Turns, then the turns between two rows, first turn first; the first pair answered
E (before -> after):
[  0 -16   5   1 -14 -22 -37  20 -14   8 -17  -8 -21  19   9  20 -18   9
   1  -8   7   8  11 -11  -5] -> [ -1 -10  20   8   6  -8 -36  14   4   0  -1   2 -33  20  -5   1 -11  31
   6  -2  14   2  11   0  15]
[  4  -2   4   1 -10  10   4  -7  -1  29  -8   2 -17  25 -13   1 -18  13
  -1  -1   6   8 -17  -6   7] -> [  1   5  12   9   3  11   6  -1   9  19  15  10  -9  18 -17 -14  -3   6
  -7 -15  12   1 -14 -14  15]
[ 20 -12  11  14  17 -15 -11 -19   1   6 -18 -12   8  24  11  13 -41  20
 -28  26  56  -1  17 -13   4] -> [ 17  -5  21  23  31 -10  -9 -14  15  -3   6  -2  14  19   4  -4 -25  17
 -33  14  62  -8  17 -18  14]
[ -1 -24 -11   0 -11 -11 -19  17  -4   5   6  11 -35  13  -8   0 -31  24
  16  -9  20   5  13   7  16] -> [ -5 -17  -5   8   0 -12 -18  26   6  -6  29  19 -23   5 -10 -14 -15  12
   8 -26  25  -2  13  -5  20]
M (before -> after):
[-12   4 -20 -12   6  -5   0   0  -1   5 -22  14   6   5  19  -1 -18  -3
  21  -8   4   4  -7  -1  -1] -> [ -4   5  -9  -8  14   7   2 -10   8   2 -22  12  -8   9  12  -7 -17  15
  21   6   8   5  -9   8   8]
[-17  -5 -11  -4   6 -10 -22  14   5  14   2  25 -13   9   2  13 -25   0
  11  -6   0  -3   8  15  14] -> [-11  -1 -15 -13  -6  -6 -12   1  -3  16 -19  11  -2   6   8  22 -27  -1
  12  14 -14  -7  -2  20   1]
[ 19 -10  -8   8  -9  -2  32   9   8 -11  11 -13  30 -20   2  -7  17 -25
  -2  -3  12  -3  -5 -25 -16] -> [ 30 -10   6  13   3  15  35  -6  23 -16  10 -17  12 -15  -9 -15  18  -2
  -1  17  17  -4  -7 -12  -5]
[ -8  27  11 -10  20   0  -4 -17  12   5  -3   4 -13  -3  -3   7  13  31
  10 -11 -15 -11 -11  25  29] -> [-24  25  -6 -12   9 -24 -11   5  -1  10   3  13   7  -6   8  14  13   1
   7 -40 -17  -9  -5   9  19]
R (before -> after):
[-10  -1   1   3   4 -14  -8  12  -2   0  15   7   7   3   4  -3   6  -4
  -3  -6   2   4  -1  -2   9] -> [-4  7  5 -1  2 -5  2  2 -1 -3  9  0 18 -2  5 -6 12 -4 -2  8 -6 -4 -9  2
  5]
[ -1  13  -5   4   9   6   7   3  12 -12  25 -11  10  -3  -6 -13   5 -13
 -10 -31  13  -2   7   2   7] -> [ -1  22  -2  -1  12  19  14  -9  14 -13  15 -11  12  -3 -12 -16   5   2
   3 -11   4  -7   1  18  12]
[ 11  -8  -8  -7 -13  -9  -1   3  -5   4   0 -14  11  -8  17   9   7 -22
 -14 -13  -4   5   5 -20 -21] -> [  8   5  -2 -15  -6  12   6 -18  -1   5 -16 -11   6  -5   3   2  -1  15
  16  25 -16  -3  -5  16  -3]
Then:
Each pair is two turns apart.
[ 21   1  13  11  -3   3   2  -4  28 -11  41  21 -18  42   6   4   4  26
 -14 -10   7 -13   7   8 -14] -> [ 24 -11  -5  -2 -30  -9   0  -4   5   3  11   6 -13  45  21  31 -13  11
 -15  -5  -4  -4   7   4 -36] => E, E
[ 16   2   1  -2   0  20   2 -27   7   4 -22   1  -8  20   2  -2  -7  25
   6  25  -5  -5  -7   6   6] -> [  5   2 -17  -9 -19   1   2 -14 -13  10 -30   0  19  14  18  10  -9  -5
   6   8 -18  -4  -7  -6 -14] => M, M
[  4   1   5   4   8   4  -7   0   6   2  -8  -1 -10   7  -3  -5  -1   1
   4   4   3   5   5   8  -1] -> [  4   5   1   0   1   0  -1   1   1   1 -10  -6   7   1   3  -3   4 -15
   1   1  -4   1   1   2 -12] => E, M
[  3  17   6 -10  -2   8   7  -6  -5   4 -21  -8  11  -1   3  -3 -11  11
  19  20 -18 -10  -6  15  -6] -> [ -3  23   7  -4   1  -1   9   7  -1  -5   0  -3  31 -12   7 -11   7 -15
   7  -6 -15 -15  -5  -4 -10] => E, E
[ 24 -11  14   2   6  25  -5 -10  14   1 -21 -19 -33   5  -5   9 -20  26
 -18  25   8  12   6   1   2] -> [ 26 -16  16  11  11  16 -10   3  19  -4  -1 -16 -32   2  -1   6 -10   7
 -37   0  20  15  13 -20  -1] => R, E
[ -7  -7  -8  -3 -12  -8 -20  22 -15  10   5  -7  19   2 -10   5 -24  -2
  -7 -29   4  -8  36 -26 -13] -> [ -5  -1   9   3   9  11 -20  10   3   6  15   2  -4   8 -29 -11 -23  35
   5 -11  12 -12  37  -4  13] => E, E
[-20   2 -39 -12 -11  -2 -15  -6 -17  28 -22  -1  -2   1  10  23 -29   1
  28   0 -15  -1   3  11 -24] -> [-39  13 -35  -5   6  -7 -20   9  -9  21   9  23   9  -4   2   3 -18  -4
  36 -25  -8  -9   8   9  -7] => E, M
[ -9  -9  -4  23  11  -3  -4   6  -5   2  18   9   0 -12   1  -8  -3  -6
 -16 -30  20  -2   4 -28  -3] -> [  4  -7  11  24  21  17   2 -14   9  -3  12   2 -19  -8  -8 -13  -3  20
 -15  -3  22  -3  -2 -13   7] => M, M
[ 10 -21  -1   2   2  -9 -11   7  -8   6  -7  -6 -34  12   2  13 -11   5
  -7 -10  17  16  14  -7  -3] -> [  7 -16   5   9  11 -10 -10  13   0  -3  13   1 -25   5   1   1   3  -6
 -14 -24  21  11  14 -17   0] => E, E
[-14 -16 -28 -19 -23 -16 -21  -3  -9  22 -11 -15   2  16   2  30 -26   6
  34  31 -18  13  11  10   0] -> [ -9 -15  -7   9   6 -22 -23  21  21  -4  52  -2   7   3  -1   1  14 -28
  -9 -21  12   8  21 -35   6] => E, R
[ -3   6   7  -6   5   7   3 -11   2  -9   5   2  -3 -16 -12  -7  11   1
   6   4  -4  -2  -2  12  -2] -> [ -5   7   2 -10  -1   3   5  -9  -4  -8   0  -1   5 -19  -7  -2  10  -6
   6   3  -9  -2  -3   9 -10] => M, M
[-16 -23 -12   5   2 -21 -19  22 -15  16  11  16 -30  18  -2  12 -15  -2
   3 -32  18  16  20  -4  12] -> [ -8   6   2  -9   5  17   9 -18  -8   8 -15   5 -10   8 -15  -2  -9  32
  33  29 -14  -8  -7  38  19] => R, R
[  4 -11  -2  -2  -9  -7   5   6   0   2  -5 -13   9  -7   9  10   5 -22
 -25 -16  -1   4  -7 -28 -20] -> [ -3  12  16  -1  13  19  15  -9  18 -10   7   2  15 -12 -11 -17  17   9
   0   7  -8 -14 -16   1   7] => R, E
[-13  -5   6  11   0   1  -9  -8 -15 -22   2   3 -21  10  -5  -6 -10 -16
 -44   3  13  32 -27 -22 -10] -> [-10  -3  10   7   1  10  -5 -21 -14 -21 -10  -1 -27  13  -9  -5 -15   0
 -35  23   7  29 -32  -8  -6] => M, E
[  0  31   5  -8   4  13  29  -5 -15 -17  -8  -8  29 -13  10 -18  -1  -8
  -1  17 -24 -27 -15   4  -9] -> [-27  11 -19 -12  -2 -12  -3  19 -35   5 -16  15   0   9   9   0 -36   6
  24  -5 -13  -8   7  15   6] => R, M
[ 30 -18  13 -11   9   0  14 -15   6   1 -12 -26  36   0  18   2  25 -36
 -29  28  -3   5 -22  -3  -7] -> [ 12 -30  19   7  38 -11 -15  11  23   1  27   7  -3  15  -1 -14  20 -17
 -26  -9  30  17   3  -4  28] => E, M
[  8   3   1  18 -19   3 -14   7  -4 -15 -18  -4 -14   7   0   9  13  -8
 -22  -5   6  16  -4  -4 -11] -> [  2   1  -2  20 -18  -2 -19  13  -6 -14 -15   3 -16   9  -1   8  10  -8
 -18 -13   8  18   0  -4  -6] => E, M
